In the data rows, zero lies at 4.5, halfway between 4 and 5.
Here are some numbered points:
[5 5 1 7 4 6 8 9 6 0 3 4 3 0 3 5 2 4 0 8 4 5 2 3 2 4 2 3 7 3 4 8 0 9 5 3 8 3 4 9 3 8 0 6 0 8 3 5 9 7 3 4 2 3 7 2 8 1 4 4 4 6] 0
[4 1 4 6 5 1 4 2 3 2 6 0 9 5 1 4 3 0 4 2 7 7 7 6 0 2 5 6 3 5 3 6 3 3 8 2 4 3 4 7 3 2 7 7 7 1 3 2 3 3 2 6 6 0 3 8 4 6 2 4 5 4] 1
[6 3 5 6 4 3 2 3 4 6 4 6 4 5 3 4 5 3 6 4 5 2 4 4 4 3 6 2 3 4 6 3 6 4 5 4 3 6 3 5 4 3 3 3 6 6 4 3 4 4 4 5 6 6 4 6 6 5 4 7 6 6] 2
[3 4 7 6 5 4 4 4 8 0 4 9 1 6 5 3 1 5 2 7 7 3 4 5 7 4 6 7 2 3 3 5 5 1 2 1 7 6 6 6 5 3 4 7 8 6 5 3 1 9 8 7 3 8 2 6 5 3 5 1 4 4] 3
[4 7 6 4 3 7 3 2 5 6 4 5 3 5 6 3 4 6 3 2 4 3 5 6 6 3 4 2 3 6 6 3 5 4 4 6 5 3 5 3 5 3 4 6 5 4 2 3 7 6 6 3 5 6 3 5 5 4 7 3 3 4] 4
[0 7 2 1 5 3 6 8 0 5 4 6 0 2 7 6 4 6 4 8 3 4 2 9 4 5 4 1 8 6 5 2 5 4 6 8 2 8 3 3 9 4 7 3 0 9 7 5 1 7 2 7 5 9 4 2 7 7 2 5 7 3] 5
[5 5 5 6 2 1 8 6 6 5 8 4 6 6 9 5 6 4 2 5 2 5 3 3 1 1 3 0 6 3 6 3 1 1 3 3 7 6 9 2 6 1 8 2 9 3 9 3 3 5 6 4 2 1 4 0 5 7 0 5 4 4] 6
[4 4 5 4 1 7 5 5 5 5 4 4 7 2 6 3 5 5 3 5 5 6 4 5 4 6 6 6 4 5 3 7 4 7 5 7 2 2 2 3 4 7 6 4 5 3 7 4 5 7 7 5 4 4 6 3 3 5 3 4 7 3] 7
[6 5 3 4 5 3 6 5 5 5 5 5 3 6 3 4 5 5 6 4 6 3 5 3 5 3 3 3 3 3 4 5 6 5 4 2 4 3 5 4 4 6 4 6 5 5 6 5 4 5 7 6 5 3 2 5 5 5 6 6 6 3] 8
[2 4 5 5 3 3 3 5 3 5 4 3 2 6 3 7 6 5 3 4 3 5 2 3 6 5 5 5 4 3 4 3 7 3 5 4 4 5 5 6 3 4 3 3 5 3 2 5 6 4 4 3 7 4 5 4 4 5 5 3 3 5] 9
[4 3 6 5 3 5 5 6 4 4 4 5 5 7 4 5 5 5 3 3 5 5 6 6 4 4 3 6 5 7 4 6 5 3 6 4 3 2 6 4 3 7 6 5 2 6 6 4 4 4 6 4 4 5 5 6 4 3 3 5 4 3] 10
[4 4 3 3 4 3 3 7 3 6 4 6 4 4 3 5 2 5 6 6 4 3 5 3 6 5 6 5 4 3 4 6 6 7 2 3 4 5 6 5 6 4 5 5 2 4 3 2 4 2 3 4 7 3 6 5 5 3 4 4 4 5] 11
[3 4 2 4 5 3 4 8 4 4 4 5 5 3 4 8 4 3 6 6 2 3 8 2 4 7 5 6 4 1 3 7 4 7 3 5 6 6 5 5 5 4 4 6 7 6 0 3 3 5 3 3 3 3 2 5 4 2 6 7 2 6] 12
New points follow, each followed by the numbers of its five nearest points above by angle, smallest number first.
[5 6 3 4 6 6 4 6 5 4 6 3 3 4 5 3 5 4 5 3 2 4 4 4 6 6 3 4 6 4 6 5 2 7 3 4 4 5 6 6 4 6 2 5 6 6 5 5 7 4 5 5 4 4 4 3 5 3 6 5 4 6] 0 4 8 11 12
[6 2 5 4 7 5 4 5 6 7 3 5 6 3 6 5 2 6 3 6 4 5 5 5 5 6 6 6 4 3 5 4 5 6 4 6 7 5 3 7 6 5 3 4 6 4 2 3 6 5 3 4 4 6 6 3 3 3 3 7 4 5] 0 2 7 11 12
[4 5 3 3 3 6 6 0 7 8 4 6 4 1 4 1 5 5 6 9 7 8 7 2 3 3 4 3 9 3 4 5 6 7 4 3 4 7 9 5 4 2 4 5 5 4 9 6 2 5 3 5 1 7 6 5 4 5 5 3 3 5] 0 3 5 6 7
[5 6 3 4 5 6 3 6 4 3 6 3 8 4 4 3 5 4 4 3 3 5 3 3 6 5 3 4 6 5 6 6 7 6 3 3 3 5 7 6 3 6 3 6 6 5 5 4 6 4 4 5 3 5 4 3 6 4 6 4 4 5] 0 8 9 11 12
[2 4 3 5 2 2 6 6 3 4 2 6 2 5 2 6 3 5 5 6 5 6 3 6 2 6 2 5 4 6 1 1 3 4 5 6 5 6 6 3 5 5 6 1 3 7 6 7 4 6 3 3 6 2 4 4 7 4 3 3 6 4] 0 5 6 9 10
[4 7 9 5 4 4 6 3 7 4 2 4 5 3 1 7 0 7 4 7 4 4 5 5 3 7 1 6 5 3 3 3 1 5 7 5 5 1 3 6 4 7 6 2 5 3 5 7 5 5 3 5 6 6 6 7 5 3 7 4 7 4] 0 1 3 7 10
[6 9 3 3 7 4 2 4 2 4 1 6 9 2 5 5 4 0 2 7 4 5 8 4 6 5 6 6 5 6 6 5 6 4 3 4 9 9 7 3 6 3 5 1 2 7 3 6 4 6 5 3 1 7 7 4 4 8 5 5 8 7] 0 2 5 11 12
[6 6 4 3 5 7 6 3 6 4 5 4 4 4 6 3 5 4 7 6 6 5 4 4 3 7 3 3 4 3 4 4 3 5 3 3 5 4 6 5 6 4 7 3 3 3 6 5 6 5 3 4 5 4 4 3 3 3 2 4 3 6] 0 5 6 7 11
[5 4 6 4 3 2 4 7 4 2 3 4 6 8 4 7 3 4 4 5 7 4 3 2 5 1 5 6 2 5 2 7 6 3 4 1 5 5 5 4 5 3 5 6 7 3 2 2 3 6 5 4 4 5 2 5 5 4 5 3 5 4] 1 3 8 9 12
[6 3 5 4 6 7 6 4 6 3 5 2 3 5 3 5 3 4 6 5 4 7 4 5 2 4 4 7 5 5 4 2 3 4 5 5 5 6 6 4 5 4 6 6 4 5 2 6 4 6 6 3 5 4 4 5 5 5 4 4 5 6] 0 1 3 6 12
[7 5 4 4 5 6 4 3 5 4 7 5 2 5 5 3 5 6 8 8 3 5 3 2 3 7 2 5 6 5 4 7 3 6 1 3 6 3 5 5 2 4 5 4 3 5 6 5 8 5 4 5 6 4 3 5 6 2 8 4 3 6] 0 4 8 11 12
[5 3 6 4 5 3 4 5 6 4 4 6 6 6 4 6 2 6 7 4 4 5 7 3 5 5 3 5 6 5 2 5 6 4 4 5 6 6 6 3 5 4 5 3 4 5 4 3 2 4 2 5 3 7 6 4 3 8 4 3 7 5] 3 5 6 11 12
[3 4 5 3 6 6 2 2 2 6 4 2 6 3 3 3 2 3 4 7 5 4 5 3 6 5 7 6 3 6 7 3 7 4 6 5 4 6 2 4 4 7 5 4 3 5 6 5 5 4 5 5 3 4 4 4 3 5 2 3 5 5] 1 2 5 7 11
[6 3 5 5 7 7 6 4 6 2 4 7 3 5 3 6 3 4 5 6 4 3 4 5 3 5 4 6 4 5 4 2 3 3 5 5 5 6 5 4 6 4 5 7 3 6 2 6 3 6 6 3 5 4 5 5 5 5 4 4 5 6] 0 3 5 10 12
[4 7 7 6 6 2 7 4 6 3 4 2 4 7 5 5 4 4 4 3 4 7 7 7 4 4 5 6 4 6 7 6 2 7 7 5 5 3 5 3 5 4 4 5 5 4 1 6 4 3 5 6 6 6 5 4 5 7 4 4 5 3] 1 4 6 7 10
[5 6 3 3 5 6 4 2 6 4 6 4 3 5 5 3 6 4 6 7 2 5 4 3 2 6 3 4 5 4 5 5 3 6 3 3 4 4 6 5 3 5 2 5 2 6 6 5 6 4 4 5 4 4 4 3 4 3 7 5 3 6] 0 4 8 11 12
[7 6 6 4 6 2 2 5 1 1 4 5 8 4 3 6 3 4 6 4 5 6 7 3 4 4 4 4 4 5 3 6 5 5 4 4 6 5 5 4 4 2 5 4 5 4 3 2 2 3 2 6 3 5 5 5 3 9 4 3 7 5] 1 2 6 11 12
[6 7 3 3 6 6 6 3 7 2 7 6 4 4 7 4 6 4 7 6 5 5 5 4 2 7 4 2 4 4 4 3 3 5 3 3 5 4 4 4 8 5 6 4 4 2 7 6 7 4 3 5 5 5 4 3 3 2 2 6 3 5] 0 5 6 7 8
[5 6 2 3 5 7 6 2 7 3 6 5 3 5 7 4 5 4 7 5 7 6 5 4 3 7 2 3 5 3 4 3 6 5 4 3 6 4 5 4 7 5 6 3 3 2 3 5 7 5 3 5 5 6 5 3 4 2 3 5 3 6] 0 4 5 6 11
[9 4 3 5 7 4 7 5 4 2 6 7 5 5 4 4 3 4 2 6 1 6 2 3 1 0 5 4 6 3 5 7 3 7 5 5 4 4 1 3 5 7 9 5 5 6 1 7 2 5 7 4 3 1 6 8 4 1 3 7 4 4] 0 1 6 8 12
[4 5 6 5 6 2 5 4 4 3 5 2 5 9 4 5 4 3 6 3 5 6 6 7 2 6 3 5 4 5 7 6 3 8 7 6 4 3 5 5 5 4 5 6 6 2 3 4 4 3 5 6 5 7 6 5 5 7 3 6 4 4] 1 2 6 7 10
[4 7 6 6 7 2 7 4 5 3 5 2 5 6 6 6 5 4 4 3 3 6 6 6 3 5 5 6 5 5 7 5 3 6 6 6 5 4 5 4 3 5 4 5 4 4 2 5 3 3 5 6 6 6 6 4 5 7 3 6 4 3] 1 5 6 9 10
